In the rows, 128 means zero.
Named turns come first, each shown by rows before and after it. Which turns, in which order, take the first row of each pair that follows to the second? Write the first one first, as in the answered first pair.
turn q571:
[114  75  96 141 130  85 104 115 114 147 136 155  99 150 139 155 144 179
 122 140 104 128 110 152] => [151  68 112 145 132  92 110 133 127 137 152 148 106 181 111 142 112 143
 138 127 114 127 113 176]
[132  99 108 112 173 103  97  99 110  98 146 132 142 105 185 132 119 132
  84 136 104 100 113  65] => [149  81 111 122 172  89  90 107 116 102 175 142 141 121 171 132 100 122
  87 130 107 104 118  83]
[120  92 125 133 131 133 130 101 127 134 145 145 114 125 108 136 138 151
 119 125 139 137 143 121] => [141  93 140 134 134 136 136 109 130 128 151 138 118 141  97 129 123 132
 126 118 140 137 145 133]
[107 157 127 144  26 156 131  92 148 152  94 124 161 105 117 124 118 147
 130 134 112 114 119 124] => [102 143 116 150  22 142 116  89 150 162 118 141 151  99 117 136 115 154
 120 138 113 120 128 122]
turn q940:
[ 97 196 136 108 136 116 142 102 156 153 133 150 140  96 185 110 154 107
 112 151 108  96  91  88] => [ 82 160 133  96 101 147 151 109 147 121  83 132 139  75 157 125 167 142
 157 145 108  69  94 108]
[102 115 101 150 176  95  77 117 139 153 191 165  86 134 167 157 161 146
  87 135 137 156 124  96] => [127 154 138 102 111  95 116 167 137 133 117 114 100 103 110 131 177 140
 124 170  96 175  53 177]
[ 82 191 126 109 156 124 142 114 113 124  90 137 133 104 216 128 128 155
  77 153 120 141 126  86] => [ 77 187 130  99 133 136 149 129 110 109  54 116 137  89 191 126 133 169
 101 160 109 137 109 110]
turn q661:
[148 160 124 133 156 100 122 134 133 145 153 148 138 110 150 108 119 111
 122 128 127 157 150 119] => [164 168 140 131 148 126 135 137 131 130 124 130 156 120 136  95 113 100
 142 117 129 141 148 126]
[121  68 103 107  61 161 134 126 137  99  91 129 153 118  50 134 100 125
 217 108 112 122 127 191] => [ 92  29  61 122  78 110 100 136 130 128 152 170 104 110  65 174 122 159
 176 126 120 150 125 170]
[134  61  59 116 163 106 123 178 107 104 166 147  72 151 120 186 145 149
 122 136 136 160 110 130] => [105 147  79 130 154  85 105 102 128 163 178 155 105 113 182 140 146 133
  63 159 110 185 118  94]
[ 91 113 124 142  96 111 110  47 117 151 137 153 153  88 166 118 158 143
 112 122 137 110 157  71] => [115 127 156 126  87 152 134  54 117 123  94 124 180 100 146  96 143 123
 151 109 140  91 156  88]
turn q541:
[111 153 120 148 131 135 141  68 136 139 138 126 123 109 207 104  80 104
 110 132 143 106 185 105] => [123 131 102 135 172 157 157 105 116 105 114 117  98 124 210 133 102 117
 122 114 160  92 173  81]
[162 133 121 106 141 143 170 166 110 138 112 109 142 150 141 144 110 113
 146 144 142 114 180 155] => [164 131 122 110 123 132 164 158 114 148 127 108 143 146 134 136 100 107
 147 149 131 121 178 171]
[106  84  79 115 109 124 142 156 120 144 108 125  96 108 136 157 159 169
 144 131 119 110 118 124] => [111  84  83 122  84 104 137 153 130 153 125 128 102 110 119 152 144 161
 145 136 114 121 117 145]
Then:
Each pair is two turns apart.
[128 135 120 151 112 165 126  95 123 112 139 139 151 162 120  88 118 113
 156 101 147 111 150 134] => [154 152 114 140 122 130 127 125 126 125 168 140 135 178 112  91 120  87
 136 119 138 141 119 155]	q661 then q940
[116 101  72 125 122  97 111 172 143 132 175 147  78 135 108 167  97 140
 138 108 134 134 132 133] => [124 177  97 119 114  78 116 147 156 165 168 135  99 116 125 126  96 113
 106 135 102 162 104 135]	q940 then q661
[112 119 121 139 115 120 100 105 138 147 137 157 149 127 133 129 122 130
 124 130 120 130 145 141] => [126 127 132 123 103 127 118 124 138 134 112 137 155 127 113 124 122 120
 141 130 113 129 125 162]	q940 then q661
[170 130 144 126 116 135 139 127 155 140 166 155 138 147 120 128 105  93
 116 109 132 138 164 107] => [156 145 160 114  72 148 143 121 152 134 123 137 153 120 104 117 112 104
 140 120 113 134 153 131]	q940 then q541
[137 192 162 116 133 145 184 147 148 115  79 128 138 122 129  96  98 100
 124 161 111 130 100 164] => [ 72 163 117 130 122 104 141 118 139 147 108 166 103  78 154 134 133 162
  92 183 103 144 106 140]	q571 then q571
[131  90 110 150  92 102 127 117 154 155 190 135 106 108 137 102 135 166
 110 135 139 129 157 125] => [150 133 137 127  65 107 145 132 160 149 151 109 125  95 116  71 134 144
 119 151 119 139 124 157]	q940 then q661
[ 81 156 101 141 126 117 111  85 117 172 128 137 137  96 166 133 146 149
  98 143 131 130 153  95] => [113 154 122 115 139 172 152 123 106 112  62 102 150 120 144 131 146 134
 150 121 145  95 142 101]	q661 then q541
[137 173 154 154 162 170 144 104 118 125 115 123 153 136 177  91 103  77
 114 111 139 112 164  83] => [ 91 140 120 171 155 132 112  87 109 148 149 149 130 104 195 118 122 120
  89 124 136 128 174  71]	q571 then q571
[111 131 112 123 139 116 118 143 119 131 123 114 117 124 159 148 145 158
  87 140 114 143 120  91] => [130 138 124 107 144 138 134 157 115 110  96  96 123 128 154 139 146 147
 106 131 117 128 112  98]	q661 then q541
[ 81  94 112 140 100 121 101  94 124 150 140 137 125 100 131 134 127 156
 124 126 127 117 156 111] => [100 165 124 126 138 111 117  96 121 160 130 128 127 104 166 117 143 128
  95 140 116 136 120  93]	q940 then q541
[134 156 149 129 163 148 142 117 122 124 110 123 152 143 156 117 117 106
 122 103 144 126 134  99] => [ 97 129 126 140 157 120 115 104 122 144 133 148 134 123 168 141 132 139
 105 120 142 138 141  89]	q571 then q571
[111 151 154 152 127 147 133  71 135 167 166 162 173 129 151 124 109 129
 100 144 120  99 152 115] => [143 134 170 141 120 177 151  94 132 132 142 141 183 152 115 122  93 112
 137 125 128  84 153 139]	q571 then q661
[ 85 154 132 137 143 149 112  62 121 143 107 121 136  93 180 131 145 143
 110 123 115 131 129  74] => [101 132 117 124 179 154 127 108 105 113  97 113 107 115 172 159 163 151
 128 113 125 124 113  69]	q541 then q661
[119  77 127 140 128 115  82 119 114 100 145 169  71 129  97 155 122 157
 159 152 115  87 148 163] => [136 132 151 145 119  87  75  98 136 137 175 176  86 126 110 122 101 121
 126 173  93 116 136 174]	q541 then q940
[119 174 134 151  94 128 141 126 148 135 132  75 149 108 125 138 134 107
 105 136 105 152 105 152] => [ 83 120 108 168  89 149 125 110 135 123 127  88 141  97 131 172 144 155
 120 119 127 126 137 129]	q571 then q940
[180 157 154 103 106 123 162 157 108  99 102 107 151 163  94  73 123  84
 158 130 130 115  68 183] => [ 76 160 115 107 100 102 132 107  88 127  80 123 127  84 153 118 200 175
 121 162 113 131  61 127]	q571 then q571
[157 143 118 118 132  92 149 167 137 100 103  79 113 161 124 155 115  96
 147 168 138 110  59 164] => [152 136 121 130 101  73 135 152 146 117 132  88 116 154 112 150  96  95
 144 180 127 122  64 182]	q541 then q661
[113 151  66 150 129  71 106 123 104 134 160 134 153  93 153 147 186 122
  74 165 121 178  64 145] => [ 80 144  73 145  90 104 111  99  98 114 101 111 176  59 146 143 196 155
 112 160 114 156  72 147]	q940 then q661
[150 141 147 109 140 168 165 125 133  93  89 106 144 139 118  97 117 123
 143 110 120 112 137 134] => [122  95  95 122 161 109 124 135 125 121 163 151  90 135 135 147 145 161
  99 123 129 140 136 114]	q661 then q661
[146  64 120 142 124 134 101 137 124 149 191 139 156 136  98 132 103 116
 127 116 105 118 132 157] => [143  59 125 138 110 137 108 142 121 139 175 130 159 128  91 134 109 121
 141 114 100 117 128 163]	q940 then q940
[168 181 130 102 188 164 179 137 105  97 125 132 147 176 157 121 128  84
 128 138 164 113 154  95] => [149 162 107  95 198 162 173 147  94  90 111 136 122 161 162 151 155 120
 129 139 165 109 144  85]	q661 then q571
[ 99  99 108 134 138  99 114 143 118 146 169 153  84 111 121 147 148 156
 105 142 123 147 112 134] => [106 165 140 124 112 103 126 120 127 160 138 134 115  93 130 106 145 132
 101 157  95 160  93 144]	q940 then q661
[118 124 128 164 129 143 120  73 147 144 177 148 166 162 118 100  79  87
 105 136 116 158 168 140] => [ 93 153 143 144  94 171 138  66 138 130  99 114 185 122 117  87 108 106
 127 142  99 148 146 146]	q940 then q541
[131 212 118  78 163 142 153 147 124 103  49 112  69 148 126 131 138 109
 120 101 132 161 105 127] => [130 123  96  88 145 142 135 174 122  85  79 128  50 163  85 165 119 139
 155  86 149 147 130 157]	q940 then q541
[119 174 158 140 146 136 135 122 116 115  82  95 156 146 195 130 148  80
 144  96 130  76 106 113] => [ 70 120 112 163 134  82  89 106 117 155 153 141 120 125 201 167 159 125
 112 113 127 104 123 105]	q571 then q571
[114 170 167 129 109 164 146  98 151 148 138 121  97 100 112 122  77 100
 125 133 113 109 123 124] => [100 139 154 130 117 185 146  98 144 120 114 117  93  98 110 139  86 123
 140 118 126  86 139 107]	q940 then q541
[187 195 195 105 145 145 153 128 134 148 131 101 127 164 121 114  81  75
 149 117 133 126  88 128] => [153 101 176 116  98 175 140 124 119 114 109  99 127 145  79 145  76 134
 207  97 147  87 127 148]	q940 then q541
[ 96 142 126 149  72 103 115  75 148 134 132 112 135  65 158  74 144 119
 128 118  99 140 108 135] => [ 94 118 123 138  63 126 126  86 140 109 100 101 132  60 140  84 152 135
 160 107 106 120 108 146]	q661 then q571
[137 111 130 148 119 127 101 106 125 154 178 158 130 121 128 101 105 120
  87 147 136 147 136 139] => [161 110 151 137 109 166 126 120 126 118 137 128 147 130 100  88  91 103
 129 132 141 125 135 163]	q661 then q661
[134 132 127 111  94 131 135 141 133 112 105 120 134 104 101 124 131 128
 156 141 116 125  99 169] => [117  98  98 137 134 106 107 132 132 128 167 157 105 123 133 153 128 144
 123 129 139 128 134 129]	q661 then q940
[118 128 144 142 164  96 115 151  98  94 103 123 107 159  82 100 126 121
 166 117 151 117 105 140] => [ 98 134 133 165 185  79  99 123 101 119 141 149  98 156 116 101 125 121
 129 119 152 124 124 107]	q940 then q661
[142 111 117 123 196 135 148 144  96  93 136 166 110 149 180 157 136 143
 121 107 169 126 159  59] => [133  97 125 100 147 158 162 169  86  63  72 134 119 125 145 162 156 177
 165 113 153 117 135  98]	q940 then q940
[109 153 130 112 103  97 130 132 122 146  99 115 118  94 125 142 169 136
 111 162  98 152  80 154] => [ 99 150 125 128 101  88 120 110 130 157 128 133 118  95 138 140 156 140
  93 166  95 160  97 140]	q571 then q541
[143  74 108 138 147 128 112 126 109 111 163 139 115 150 120 159 129 161
 165 115 164  87 168 102] => [204 155 143 123 157 104 137 152 127 130 175 122 129 175 119 114 112  89
 136 136 145 119 123 129]	q571 then q940
[147 116 156 122 108 141 121 101 164 133 128 106 117 140 121 103  63 116
 169 125 129  83 121 149] => [137 124 146 136 135 150 114  82 162 134 136 117 115 147 148 102  66 117
 155 115 134  74 141 115]	q940 then q541
[139 121 113 116 155 150 136 105 115  92 112 114 127 115 129 127 153 110
 150 136 127  92 110  92] => [158  98 120 117 109 122 130 125 129 103 139 114 125 120  84 119 131 100
 156 150 109 113 101 143]	q541 then q541
[112 140 138 149 124 132 136  80 157 122 129 114 165 141 150  99 111 123
  96 110 132 124 155  97] => [117 157 148 125 122 146 155 102 148 102  83  94 164 128 143 102 135 126
 113 110 122 120 127 109]	q940 then q541
[129 165 161 121 101  77 134 154 122 150 155 136 146 120 125 104 128 107
 120 171  97 175  85 158] => [125 193 178 119 103 109 145 123 124 142 126 123 173 115 143  88 121 103
 126 161  97 158 104 134]	q661 then q541
[107  77 110 195 132 112  70  68 143 164 205 194 135 137 142 145  99 127
 117 105 141 121 206  92] => [146 117 169 174 107 184 117  67 145 119 119 137 194 149 117  93  69  86
 177  82 139  88 206 124]	q661 then q661
[ 94 152 119  89 157 104 148 126 105 123 111 132  95 126 150 147 143 128
 114 122 114 133 115 106] => [108 155 136  80 153 126 166 129 106 105  87 115 111 127 139 133 137 119
 131 113 117 121 116 111]	q661 then q661
[134 108 110 116 146 160 125 138 126 107 122 147 108 136 131 146 127 130
 139 110 145 120 158  96] => [165 126 117 112 140 130 122 158 135 123 153 151 102 149 113 130 110 101
 123 126 130 147 136 130]	q541 then q940
[162 104 133 143 110 122 140 147 132 110 146 136 150 179 103 113  95 105
 172 134 122 137 131 167] => [139 162 149 140 102 138 144  95 135 122 114 125 180 150 140  86 103 101
 161 141 109 130 137 143]	q541 then q571
[140 123 122 148 202 147 141 131 114 120 150 138 117 151 166 155 118 107
 109  92 135 112 158  81] => [144 148 134 142 198 160 149 119 120 115 133 128 134 151 167 137 110  97
 119  94 132 101 162  81]	q661 then q661
[124 131 135 124 109  84 135 167 149 146 156 139 103 125  87 141 117 119
 118 140 104 154  93 160] => [ 87  91 124 149  83 103 113 126 148 148 151 151 120 107  91 147 111 154
 134 128 112 133 136 142]	q940 then q541
[106 175 120 120 137 122 135 112 116 106 134 132 161 117 160 148 171 142
 131 115 121 110 113 117] => [103 179 128 125 123 126 127  95 124 116 138 130 175 112 155 133 156 132
 130 115 116 113 126 121]	q571 then q661
[112 183 139 147 156 132 124  61 129 146 152 151 162 119 183 108 121 109
  91 125 133 112 152  75] => [142 176 160 139 138 170 145  77 133 118 120 124 186 137 148  90  94  85
 135 106 142  92 156 105]	q571 then q661
[127  99 118 141 126 129 123 130 152 128 130 117 109 134 112 123 127 139
 149 125 141 106 137 129] => [132 133 126 136 121 106 121 129 156 148 139 117 111 121 115 112 128 126
 123 145 122 131 112 135]	q661 then q940
[128 221 153 107 101 152 156 139 117 147  87  58 184 132 140  82 114  72
 153 130 121 131  97 125] => [116  83  69 117 138  96 119 219  91 140 171 108  83 159 101 185 143 137
 149 131 156 147  95 134]	q661 then q661
[122  89 146 129 102 121 163 161 121  90 113 109 140 137  87 155 125 167
 160 120 136 105 126 182] => [118 113 123 160 179 105 141 117 129 122 186 156 130 160 157 153 114 142
  96 103 163 111 165 109]	q571 then q940
[ 97 117 110 127 182 157 119 126  87 117 121 129 108 138 135 186 165 158
 106 104 153 112 139  93] => [138  93 118 115 165 148 129 169  93 105 136 118 104 167  83 182 138 134
 130 107 152 123 121 144]	q541 then q571
[120  79 130 133 115  94 107 142 120 125 138 138 107 111  87 145 128 139
 162 145 126 140 127 158] => [122 139 147 145 133  88  95  93 136 157 159 147 133 106 135 108 113  99
 118 153 115 147 139 126]	q940 then q661
[123 117 152 133 129 160 127 105 124 104 126 124 143 130 130 121 104 132
 163 106 128  88 171 103] => [138 143 168 119 103 158 138 122 126 102 101 105 148 123 110 108 104 124
 170 119 110  99 142 132]	q940 then q940
[ 97 131 100 127 177 127 122 145 122 123 132 166  91 155 161 143 141 126
 103 128 157 128 109  81] => [ 81 104 100 120 151 148 129 155 114  98  94 152  95 138 136 155 153 158
 137 126 157 110 108  94]	q940 then q940
